(in the rows, 128 means zero)
Each named move below is a turn or a mirror, shown by a few rows before and after it. Which moves, in which order, take the first row of each later pair to the second? The first pair is answered.
kefuz (before -> after):
[145 135 119 167 133 123 142 177 113 141  91]  ->  [159 113 101 160 104  92 137 149 117 137 101]
[123 120 141 146 184 144 138 132 118  86 112]  ->  [144  90 118 140 149 105 130  96 122  82 125]
[175 110 119 189 132  74 126 137 121 140 100]  ->  [159 133 139 195 160 104 132 163 118 145  91]
moga (before -> after):
[139 125 106 119 128 112 160  87 130 116 128]  ->  [149 153 131 118 137 135 155  93 132 142 148]
[153 126 124 182 132 116 175 135 137 132  57]  ->  [174 114 136 174 182 103 167 119 163 116 109]
[129 109 120 154 119 110 145 128 117 118 105]  ->  [147 119 140 148 159 118 137 123 135 124 150]
[117 152 151 104 165 151 116 168 132 150 109]  ->  [ 98 118 120 109 143 124 124 164 122 121  70]
sab (before -> after):
[115 109 105 125 153 100 125 145 135 110 128]  ->  [114 155 138 134 134 144 135 154 115 153 115]
[ 84 156 156 130 149 180 150 139 111 135 107]  ->  [154 124 125 107 138 110  93 131 153 156 190]
[ 98 169 148 138 156 183 176 140 116 108 120]  ->  [175 149 124 118 137 120 118 134 153 144 206]
fik (before -> after):
[132 159 151 138 154 149 114 153 130 147 165]  ->  [148 155 138 145 112 133 108 154 122 169 155]
[137  93  87 118 131  85 107 121 124 108 151]  ->  [106 117 106  90 147 130 105 101 121  96 166]
[127 114 124 146 157 119 132 155 139 115 118]  ->  [101 144 138 114 122 160 126 128 127 128 125]
[113 171  78 103 147 135  93 155 165 128 154]  ->  [128 166  69 109 116 124  88 157 158 146 146]
gode (before -> after):
[ 69 143 142 110 172 182 153 131 104  84 103]  ->  [121 116 151 162 205 142 178 134 112  86 109]
[101 147 122 124 165 135 122 192 129 106  96]  ->  [ 99 152 131 130 169 144 132 184 125 106  92]
[121 161 142 118 139 142  96 160 123 140 160]  ->  [122 167 159 130 146 153 114 148 117 141 156]
[142 129 152 134 126 148 147  93 117 117 142]  ->  [164 111 136 143 134 115 139 109 130 119 149]
Then:
Between the rows of a pair lie two moves.
[101 111 110 127 111 114 120 144 120 132  94]  ->  [125 143 138 125 121 136 106 151 125 172 132] | fik sab
[137 143 169 119 116 151 131  72 126 154 150]  ->  [101 134 164 120 180 155 142 100 136 110 134] | sab kefuz
[ 98 148 128  82 142 148 106 114 138 112 158]  ->  [ 87 126 106  84 125 130 111 111 132  93 130] | moga moga
[122 188 140 121 166 162  99 173 149 160 156]  ->  [145 162 127 148 178 125 106 194 155 156 147] | fik fik
[135 172 167 126 113 169 142  86 104 159 154]  ->  [137 148 171 148 193 149 156 110 125 123 161] | fik fik
[107 125 117 120 169 130 121 147 143  98 134]  ->  [117 150 149 132 113 164 146 104 112 134 120] | fik gode
[ 98 135 124 137 138 140 138 135 116 104 102]  ->  [115 146 123 122  89 142 122 114 112 135 121] | moga fik
[132  88 132  86 139 134 148  36 150  76 190]  ->  [157  87 114  92  69 113 137  33 139 112 179] | gode fik
[175 123 152 145 149 112 126 123 127 146 160]  ->  [145 129 133 105 153 123  97 134 137 131 175] | gode fik
[164  95 144 176 160  91 180  76 131 100 129]  ->  [146 122 142 187  97 117 189  97  98 133  72] | moga moga
[149 141 128 129  61 135 132 107  92 168 134]  ->  [147  87  87 113 121  78 113 116 129 107 164] | kefuz sab
[106 118 134 119 186 150 168 130 148 128 105]  ->  [143 143 147 130 166 148 152 153 148 180 119] | gode sab
[132 113 125 150 163 128 162 155 100 108  95]  ->  [127 157 147 114 112 176 142 123  88 148 124] | moga fik
[117 103 104 177 170  95 139 157 115 115 102]  ->  [160  95 108 162 150  75 117 117 129 137 160] | moga kefuz
[110 109 120 144 163 106 154 108 128  76 113]  ->  [133 106 102 152 102  83 145 110 117 106  99] | fik fik
[156 107  84 110 111  67  71 167 158 133 161]  ->  [141  99  72 121 112  63  82 185 150 119 124] | gode fik
[138 116 117 145 176 122 180 137 147  78 111]  ->  [173 139 123 149 176 119 151 177 159 127 139] | moga gode
[169 104 119 151 154  86 132 125 140 126 148]  ->  [148  99 120 157 117  99 159  96 114 116 108] | sab kefuz
[132 120 150 155 153 151 157 123 124  97 122]  ->  [113 141 145 112 124 175 127 111 124 110 146] | gode fik
[110 102 115 148 137 116 163 124 112 102  91]  ->  [ 79 124 120 108 136 150 143 112 115  96 111] | gode fik
[ 90 152 142 136  98 168 141 128  93 131  80]  ->  [134 170 170 138 104 171 130 115 104 166 132] | moga sab
